Each path is a new rotation, seen through one point. The rows after it are directions, each followed by how far the rotation turns it, in degrees each step (0 if it stays put).
Each turn is a multiple of 5 degrees from 10 to 175, or 0.
Each row of a path follows its step; steps can be skipped.
path 1
step 0: [  6.4  -7.5   4.1   4.7 -10.5 -16.6   1.4   1.4   9.6  -6.5 -16.5  -4.6
 -24.9  10.2 -13.8  -1.8  -1.5  15.6  -4.2  -0.4   1.5  13.3  10.8  22.2
 -24.8  -1.7  -6.5 -14.3  -7.9  -3.1 -20.0  15.6  -5.6   0.2  34.8  24.2
 -12.0 -16.5  -2.5]
step 1: [ -8.4 -10.4   3.6  -2.0   5.7  -7.1 -20.1 -11.3 -16.9   9.0   5.7  -5.0
   0.6 -18.5   8.2  13.8 -40.9  13.4 -25.1  12.6   9.7   7.5  10.1  18.1
 -10.9   5.4   0.2  -5.5  13.8  10.7  -1.0  -4.7 -20.7   1.3  11.8   2.2
   6.6  16.8  15.2]
step 2: [ -7.8 -13.5   4.7  -8.0  -4.0 -18.5   5.7 -14.7   1.5  32.3  -6.4   4.7
  -5.1 -36.4  -0.5 -18.2   3.9   1.6  25.1   0.7  11.2  11.5   4.5   5.6
  -9.2  -7.6  17.5 -19.0  -4.9 -15.1 -12.0  -7.5 -13.6  13.1  -9.8   0.2
   2.8   2.6 -11.8]
step 3: [ -6.3   9.4  22.2  16.9   2.4  14.2  -3.7 -20.1  12.2  11.9  -5.1  -3.5
 -14.8 -16.8  -6.5  -7.1 -15.2   6.6 -12.2 -19.1 -27.2  -6.3  -9.0   9.9
 -11.7  13.8   2.8  -3.0  -1.6   8.0 -27.3   0.2   0.3  -1.9   4.1  14.9
 -13.7 -23.7  -9.9]
step 4: [-10.7  12.4  18.8 -15.1  -0.5   9.7  -6.5 -17.8 -13.0  -3.8  -7.6 -15.6
 -19.5  13.0  21.0   3.3 -23.5  11.2  14.0 -14.5   7.3  -2.4  11.7  19.0
  -5.4 -19.4  -5.8  -4.9  13.5 -14.9   6.2  -2.8 -16.6  20.2  16.7   9.1
  12.5  -6.5   4.8]
step 5: [ -9.9  -3.4 -22.2 -12.0 -10.4 -16.7 -30.9  -9.5  14.2   9.5 -13.3   2.0
  -4.2  -5.5  15.7  -1.4   1.7  -5.1 -15.5  13.5  -9.3  13.8  15.0   5.6
 -34.0 -12.4  -1.1  -5.2   2.0 -20.6 -18.7   2.1 -13.4   7.9  -7.6   5.4
 -10.2  -1.0  -7.9]
step 6: [  0.0   4.4  18.3  -7.6   1.9 -10.9  -4.3 -33.5  -7.6   6.6  18.8   6.3
  -6.6 -31.8  -6.3 -18.6   6.1  -3.7 -23.5   0.0 -14.9  19.6   7.6   5.0
   4.4   6.7  -2.0 -13.6   9.2   4.5  -2.1   2.4   4.6   8.6   9.1  16.0
  13.2 -11.2  24.9]
step 7: [ -4.3  -4.9  11.4  -9.1 -12.4  21.2   9.8  -9.5  -0.4   4.7   2.7  -5.4
  -9.2 -15.3 -11.1   2.5 -19.9  10.9  -1.5  -3.2  -0.1   1.1   4.0  19.8
 -12.3 -26.3 -10.2 -32.7 -17.9 -16.9   1.8 -30.6   4.2  -3.1  -6.9  -7.6
   0.7 -18.5 -10.3]
step 8: [ -3.7   8.6  36.1  16.0  -6.8 -19.4  -7.5 -27.1  16.4   0.9 -15.3  -9.1
   2.1  -1.5  21.7   9.5 -14.5  -4.2  -3.6  10.7  -3.8   4.5 -19.8   2.3
 -26.1 -18.8   3.1   5.6   1.8 -10.3 -11.9   9.1  -0.6   1.3  -0.5 -18.0
  -7.2 -10.7   6.3]
step 9: [  1.6 -11.0  -3.8 -12.3 -12.2   1.3  -7.1 -21.8 -18.6  32.2  -4.3 -11.7
 -14.9   5.6 -10.6  -1.2  -0.5  -7.7  -9.7 -10.3  -9.2   9.3  -1.5   0.8
 -15.2 -18.4  -5.7   4.4  41.1  -5.7  -3.7   6.5  18.5  18.6   5.8   9.9
  11.7  -4.0   0.2]
Speeds:
[ 1.6 -2.0 -1.5 -0.5 -0.6 -9.3  0.9  4.1 -3.6 -7.3  5.0  0.2  2.4 -4.5
  3.1 -3.7  1.2  7.1 -4.7  5.5  2.4  1.3  5.6  2.5 -3.1 -3.1 -5.6 -5.5
 -5.0  5.3 -0.8 -0.9  7.5 -3.4  2.1 -2.7  3.0 -3.3  1.7]
60
[  6.8  -1.4   1.7   0.7  -0.4   7.1   4.3   3.4 -11.8  -1.0   4.0  -2.4
   4.5  -0.8   3.1   2.8  -4.5  -2.3  -4.3  -0.6  -2.2  -3.2   4.9   2.4
   2.6  -7.1   1.8  -1.8   0.8   0.6   1.1  -1.8  -5.9   5.5  -3.5   4.1
   6.1   2.7  -3.8]
130
[ 6.1  3.1  8.0 -0.1  2.4 -0.9 -9.9  1.6 -1.2  2.5 -3.3 -2.5  0.4 -4.2
 -4.1 -2.4 -2.6  5.1 -4.6 -2.4 -2.4 -1.2 -1.3 -2.8  2.5 -0.2 -3.3  8.5
  2.4  5.1  4.8  3.3 -1.7 -5.9 -2.0  2.8  5.1 -1.6  7.0]
140
[ 5.0 -5.1 -6.6  0.8 -6.9  6.5 -9.6  2.8 -0.7  3.8 -5.8  0.5  1.2  3.5
 -7.3  0.1  2.7  1.2 -1.2 -3.5  1.9 -2.6 -0.1  4.8 -5.9  1.0 -4.0 -1.8
 -4.0  1.3 -5.5 -5.8  4.2 -1.0 -3.7  0.7  1.1  0.6 -4.1]
160
[-6.0  2.6 -2.3  1.6 -3.6 -9.9 -1.7  0.3 -3.0  8.9  3.3  1.6 -0.8 -0.2
 -1.4 -5.2  3.7 -7.5 -3.0 -1.0 -0.4  1.0  5.8 -1.7  0.8  1.5  0.1 -1.9
  7.9  5.0  0.6 -3.6 -2.3 -2.5 -7.1 -1.4  2.4  6.7 -2.4]
95
[-3.8 -4.6 -5.3  0.1  3.8  1.4 -1.0  7.1 -2.3  0.8  0.7 -4.3 -2.5 -3.8
 -1.3  1.7 -5.8 -1.4 -4.5  4.3 -9.3 -0.7  1.1  0.0 -1.3  2.0 -1.3  1.8
  3.3 -5.4  2.9  0.8 -0.4 -8.0 -2.4 -2.0 -8.1 -7.1 -6.9]
160
[ -1.9  -6.9  -4.8 -11.1   1.3   3.7   1.1   0.9   4.0  -0.2  -0.3  -3.4
   6.5   0.6   0.1  -6.7  -0.7  -0.5  -5.0   5.8   2.0   6.8  -3.9  -0.4
  -0.3   1.8  -1.2   1.8   5.0  -0.8  -4.9   4.0  -3.8  -1.4   3.5   2.9
   6.6   5.7   0.5]
85
path 2
step 0: [-16.8   8.5   6.7  -6.9 -15.9  -4.8  -6.5 -13.3  -0.1  -1.4 -23.3   9.3
   3.7   1.1  -0.8  16.5   9.0  26.0  -2.8  -2.3  26.9  -4.9  -2.6 -16.8
  -4.5 -19.7   4.7 -11.7  -6.9  15.1  -0.2 -11.7  -3.8  -1.1  -0.6  12.2
  19.5  -2.9 -11.6]
step 1: [ 13.7   6.6 -19.8 -12.9  -9.6  11.4 -20.4 -14.0  -2.3  10.0  -9.3  -1.1
  -0.2  11.0  21.0  10.3  -4.8  16.7 -11.5  -2.1 -17.9  -1.7  -8.2   2.1
   4.2  -1.7  12.6  -9.2  13.3  -6.5   1.1  -3.4  32.9   4.2   5.9 -13.4
   3.9 -13.2   5.2]
step 2: [ -5.2  15.0  -9.7 -22.0  -9.3   4.3  -7.0  21.8   5.8  16.2  -5.6  23.8
  -3.3   9.2   3.7  -3.2   3.2   4.0   2.5   4.7  15.8  -2.0  -4.7   1.9
   8.8 -17.4  -1.5  -1.5 -27.9   6.5 -10.9  -3.5 -11.3  14.5   2.6 -23.6
  -3.0   1.6  17.3]
step 3: [ -2.9  -6.9   6.6 -13.6 -15.9  12.0   3.6 -18.5   6.2   0.9 -20.8 -11.6
  -3.5   2.0  -3.0  12.0 -15.3  -7.5  -3.8  -8.6  11.6  -7.6   5.8  -9.5
 -21.6  -0.9  24.8  -1.8 -15.1  -4.4  -0.4 -22.1   2.5  21.2  10.9  -4.9
   7.8 -16.6  -9.1]
step 4: [ -1.3  23.3 -16.3   1.4 -16.6   7.7   7.5  -0.9   9.5  -8.2   9.1   9.7
   0.5   2.2  18.5  13.0  -1.8  13.9  13.6  -7.6 -23.4  10.0 -14.9   0.1
   3.5   8.2   6.7  -9.4 -10.1  22.5  10.9   5.5   5.2  13.3  16.2 -11.1
  18.0 -11.7  -1.1]
step 5: [  3.3   3.0  -3.4  -6.8   3.9  -2.5  -6.8   4.5   1.9  20.8  -8.3  16.8
  20.8  -1.4 -17.0   1.8 -10.5  17.7  -2.6  -2.6  16.2 -18.4 -11.0   5.5
 -14.3  -7.3  13.1 -23.0 -18.5  -3.4   1.5   7.3 -12.3 -16.5  12.6 -18.3
   7.5 -16.3   1.3]
step 6: [ -0.3   6.3  -2.5 -21.8  -2.0  12.0  -8.2   6.7   4.8  -9.3 -17.5   7.8
  13.7 -17.0  10.5  25.6  -2.3  -6.7 -16.1 -25.2  -2.9  -3.7  -4.8  -1.8
  12.3   0.8  24.7  -9.1  -6.1   2.5   7.1 -13.4  12.0  13.7   4.0   2.2
 -12.5   3.2 -13.2]
step 7: [ 15.9   9.1   1.1 -12.8 -10.9  -3.6 -14.1  -1.8  15.7  -1.7  -0.7   3.8
   4.1  10.5  15.6  16.3  -4.7   3.6   7.2  -9.2  -6.6 -15.8 -16.7 -12.4
 -10.6 -10.6 -21.8   7.4 -32.6  15.6   3.4  10.8   8.4   0.0  -3.2   0.3
  12.6  -7.2  11.7]
step 8: [ -7.3 -11.2 -24.0  -3.5 -27.2  -4.6  -4.4  12.4   3.3  -1.7 -22.9  13.6
   7.2  11.2 -10.9   9.1   3.3  -2.3   9.8   3.9   8.7 -11.7   5.9   3.3
 -22.0  -6.2  17.3 -14.8  -1.0  -1.1   3.5  13.1  19.3   3.1   2.4 -15.3
  -9.3 -10.0  -8.7]
step 9: [ 16.2   1.2  -1.2  -7.3 -23.1  19.2   3.9   1.7   3.5   7.4  -2.8   6.9
  16.2  -5.9  12.9  22.5  12.3  -8.9 -19.5  -2.4  -0.7  -1.1  -3.8 -13.3
  -3.5   9.8   2.8 -20.8   3.7  23.2   2.9 -12.5 -10.1  12.6  11.2 -12.7
   2.1  12.9  20.5]
Speeds:
[ -5.7  -3.1  -1.3   1.1   1.3  -6.0  -1.3  -2.2  -6.2  -0.7   1.4  -0.2
   6.4  -0.3   2.9   1.1  -1.7  -5.0   1.3  -4.4  -1.0 -10.0  -2.6  -4.2
   6.2   1.4  -2.4  -4.0  -5.6   0.4   0.2   5.3   4.3  -5.3   6.8   4.9
  -1.8   5.6  -3.9]
45
[  1.3  -3.3  -1.9  -3.8   0.1  -0.6  -5.1   0.5   0.9  -0.7   0.3  -4.1
  -5.8   3.6   5.0   0.1   2.2   0.2   1.6  -2.5   3.5  -4.1   0.2  -8.0
   2.3  -8.1  -2.4   4.1  -0.8  -4.7   4.1   2.9   3.9   3.6  -6.6  -6.5
 -11.0   0.0   3.0]
65
[  0.1  -4.8  -3.6  -1.2   1.0  -5.2   5.2   4.6   4.2  -2.3   3.1  -2.0
   0.1   2.6   6.0   3.3   3.3  -0.2   2.0  -3.0  -3.7  -4.4   3.0   4.3
  -4.4  -0.4   0.4   0.4  -5.7  -6.7 -13.5  -3.0  -1.1   5.6  -3.6   3.1
   3.2   0.4  -0.6]
80
[-2.8  1.2 -5.0 -1.3 -1.3 -0.7 -0.1 -1.9  1.9 -0.4  1.0  4.7  0.8 -2.2
 -3.3 -1.4  1.3 -5.6  2.0 -2.7 -4.4 -0.3  1.7  6.1  2.9  5.8  9.5  6.7
  6.6 -4.3  1.1  0.4 12.6  3.4  0.0 -1.9 -3.9 -2.6 -4.1]
155
[-1.2 -3.2  4.6 -2.9 -2.0 -6.1  4.0  3.9 -3.7 -2.1 -0.8  1.5 -3.1 -3.4
 -6.3  0.2  1.9  2.3 -1.4  1.2 12.2 -2.3  1.8  2.9 -5.1 -7.0  7.1 -3.1
  2.4 -2.7  2.7  2.7  0.8  5.4  5.7  6.1 -1.7  2.0 -0.5]
130
[-1.3 -3.0 -7.6 -4.0  2.1 -2.1 -2.4 -9.8 -3.1  1.8 -2.8 -0.8 -1.4 -2.5
 -3.3 -3.7  3.9  2.2 -0.5 -0.5 -6.3  2.3  0.0  3.5 -4.1  1.3  5.1 -1.8
 -7.6  3.1  4.9  3.0 -4.8  3.3 -6.4  4.9 -2.3  6.2  4.9]
0
[ 0.7 -4.5  1.9  1.1  2.1  1.4 -2.0  4.8 -6.6 -3.0 -0.5 -6.1  0.1  0.4
 12.2 -2.2 -1.2 -2.8 -5.6  1.5 -1.3  5.6  5.4  1.5 -2.1  1.9  6.9 -8.0
 -0.6  4.7  3.4 -3.4  4.6 -0.2 -1.7  1.1 -2.7 -4.5 -3.5]
140
